Named turns come first, each shown by rows before and after it. Which turns, in which order, take the first row of each pair that follows to the second? Write the first one first, as in the answered first pair.
turn P:
[-14 -15  -3  18 -12  -8   9  -9 -24] |-> [-28   8   2  18   4  16 -16  -8   0]
[ -8  -2   0  52 -19  13 -17  -2  10] |-> [  0 -15  -3  53 -30   0   0  -3  -6]
[ 15  -9   4 -29   3  -9  -7  18  10] |-> [ -3 -13   6 -30  11 -16   7   5 -12]
[-25  -1   8   3  12  11  -9  20  21] |-> [  5 -16   4   2 -12  -4   1  34  12]
turn Z:
[ 40   8  -5  -9 -14 -10 -17   5   3] |-> [ 28  19  -3 -23  10  -6 -18  -8   7]
[-17 -24   1  24  -8   0  -6  14  10] |-> [ 12 -30  -4  15 -17 -11  -3  14   5]
[ -7   5   8   4 -16  -3   3  -2  -3] |-> [ -2   5   7  -1 -19  -6   5  -3  -3]
turn U:
[-20 -24   1   1  17 -12  32   5 -19] |-> [ 23  -6  -3  26 -11   9   2 -29 -23]
[ -2 -11  13   0  -5 -12  15  18  -2] |-> [  3  -4  11   6  -7  -9  16 -10 -24]
[  9  -9   6  12 -29   7  -3  17  24] |-> [-29 -17  10  -7  -1  -8  28   8   1]
Then:
Each pair is 2 to 3 turns apart.
[-21 -14   6  37 -22 -16  24 -15 -52] |-> [-42  32  15  18  24  23 -16 -34 -14] | Z, P
[-26  15   4   8  -7  -1  -3  14  21] |-> [-26   7   1  23 -16  -7   9  -3  -3] | U, Z
[-17   1 -17  33 -20 -11  26  13   8] |-> [-12  29 -15  14  -1  13  -5   4  39] | Z, P, P
[-21 -10 -21  29   3  33  13   8 -11] |-> [-28 -13 -19  19  11  28  18  21  -5] | P, U
[ -5 -12 -14   4 -20  -9  13  18 -13] |-> [-15  15 -11  14  -9  20 -19   1   3] | U, P, U
[-31 -19  -2  31   5   2  23   2 -23] |-> [ 11 -19  -7  31 -25   8  -1  35  12] | P, P
[-30  11   9  26   0  14  -6  30  19] |-> [-23 -12   6  31 -15 -12  26  22 -18] | Z, P
[ 39   5  -2  -9 -21 -16   9   9  43] |-> [-19  14   8 -27  30 -15  23  -6  33] | U, P
[-17  -1  -3  39 -18  12 -11  41  26] |-> [-27   4  -2  54 -13  15  -5 -15 -16] | P, P, U
[-25   4  -9  38  16  -5  -8 -18  -3] |-> [-13 -19 -11  24   1 -27  13  22   2] | U, P, U
[-29 -32  10  -3 -12 -22  55  48  -7] |-> [-63   5  21 -23  38   5  33  19   8] | Z, P
[ -9  10  20 -63  66  -9   8  12  21] |-> [-46  17  22 -26  71  10   4 -30  -7] | P, U, Z
[-13   6   8 -27  28  -1  -2  34  26] |-> [ 49  -4  -4   3 -21 -12   3 -15 -22] | U, U, P
[ 15 -27   4 -13 -11 -26  10  28   5] |-> [ 41 -12  -1   7 -23 -10  -8 -11 -11] | U, U
[ 17  36  -6 -17  11  20 -35 -23  23] |-> [-20  28   1 -35  41   3  -5 -28   3] | U, U
[  3   2   2 -14  12  -3  16 -50 -24] |-> [-34   3   1  23   5  11  10 -38 -18] | Z, Z
[-25  -6  -4 -12  18   0  21  21   9] |-> [-31  -9  -5   0  13   2  21  21   7] | Z, Z, P
[-23  -6  15   6   2  -3   9  -6 -20] |-> [  2   2  12  12 -12   4  -6 -19 -22] | U, Z, P
[-17   5 -14  13   4  18   3  26  22] |-> [-25  -5 -12  10  14  -1  33   5 -11] | Z, U
[ -5 -15  -2  27  -9   9  -1  17  11] |-> [ -6 -27  -3  17  -5  -6  19   9 -10] | U, Z
[ -1  20  -4  39 -19  33 -46   2  35] |-> [ -1 -41  -4  14 -36 -31  31  39  -5] | P, U
[-10  12   9  27   4   7   1  -5 -21] |-> [  6   1   7  28 -11   2   0  24  -4] | Z, U
[-31  -3  -2  16  28   7  10  -5 -13] |-> [-32  -1   0   2  36   6   7  12   4] | P, U
[ 32 -10  -7   7 -23  -5  17   4 -11] |-> [ 22  13  -2  25 -19  20 -11  -5   7] | P, U
[ 43  25   6 -58   7   7  -3 -28 -14] |-> [-38  36   8  10   5  48 -32  -3  18] | Z, Z, U
[ 30   0  -2  -6  -7  -7   3 -35 -30] |-> [ 26  19  -2   0  -4  21 -35 -11  20] | Z, Z, P
[-13  -3   1 -46  16 -38  32 -11   2] |-> [ 30  27  -5 -15  -7  -1 -16 -52   9] | U, P, P
[-34  -6   2   4  18 -10  26 -30 -39] |-> [  4  -4  -5  45 -27   4  -1 -30 -31] | Z, U, P
[-61  -3   1  -3  20  -9  35  25   1] |-> [-53  -1   2   3  21 -11  41 -15 -27] | P, Z, U
[  6 -18 -12  40 -33  -5  16 -22 -44] |-> [ 24 -18 -13  39 -45  -6   9 -12 -31] | P, P, P
